The same turns and mirrors carry the whole set onto itself and the rows of a family onto each other. Which other rows belong to the same family as each row named below? List them in the order they appear above.
These 40 rows form 5 families of 8 rows each.
bisob: [-29  15  16 -16   2  21  -2   4   8  32]
Dofib: [ 30  13 -10  11  -1  16  22   7  11   3]
numo: [ 19  26  -3 -20  -5  40  15 -16   2  19]
fose: [-14  14 -38 -30   1  21  17  20  22  12]
gem: [ 36  23 -13  -4  -6   1   8   8  19  -2]
des: [-27  23  11 -22   4  39   2  17   1  16]
Med: [ -1  35   0 -26 -16  16  11  -1  48  19]
lobiv: [-28  26   0 -27   5  26 -10  -1  10  20]
zok: [ 17  25  22 -24 -13   9   4  24  34   9]
mito: [-28  16   5 -13  -1  35 -10  -1  10  24]
bunag: [ -6  15 -38 -27 -11  29   0  19  20  -1]
setus: [  9  31  30   4 -10   8  10   9   4  16]
muf: [-12  43  14  10   6  12   0  15   5  -2]
zema: [ -8  15 -18  -1  20  14   6  27 -12   6]
biso: [  8  24 -10  -6 -16  44  29  -3   6  10]
nubef: [ -3  21 -24   4  12  18  -2   2 -13   0]
zuk: [ 10  29  10 -34 -12  12   0   4  43  16]
Pum: [  5  35  11 -22   7  43  23  -3   7  22]
nasig: [  4  17 -14   0  11  14  -6  16 -22   5]
Kilaf: [  1  12  11 -28 -12  20  15  10  42  30]
Pivi: [ 12  22   0 -16 -16  35  19   1 -15  13]
Felek: [-16  23  -8 -10   9  -8   7  26  40  11]
tati: [-32  31   3 -40  -4  12  -2  14  16  13]
suzo: [10 43 18 -2  5 -7 17 11  0 14]
lam: [  9   1 -23 -39 -11  17  20   5  20  21]
dos: [-22  19 -30  -6   9  21  14  -4  -7  11]
zet: [ 24  28 -25  -8 -11   7  23  24  17  -6]
toguf: [ 15  27  -9 -18 -23  31  16 -13  -4  15]
paz: [ -9  30 -17   1   1  10  12  19 -18  -3]
mekof: [  0   5 -37 -33  -8  19   1   4  21   6]
Tasul: [ -9  10 -20  -6 -12 -15  -2  22  20  -2]
pura: [ 20  20 -18  -3 -15 -10  25  12  25   7]
tas: [  4  30  11 -23 -28  14  17   2  36  19]
pipo: [-14  20   2 -19   7 -15   0  31  17  14]
lufod: [ 6 42 25  0 10 11 -3  3  6 10]
Kage: [-12  22  -6 -12  21  -2 -10  30  31  10]
Vibom: [-15   2 -27 -23 -12  35   6  16  24  10]
darev: [ 9 36 24  0  8  2  5 -3  6 25]
nasog: [ 29  34 -20 -16  -2  -5  16  17  17   2]
Bika: [-12  23 -11 -11   9 -12 -16  21  27   0]

Same family as des: fose, setus, biso, Kilaf, paz, pura, pipo
Same family as Bika: numo, gem, lobiv, nubef, zuk, mekof, lufod
Same family as zok: Dofib, muf, Pum, tati, lam, dos, Tasul

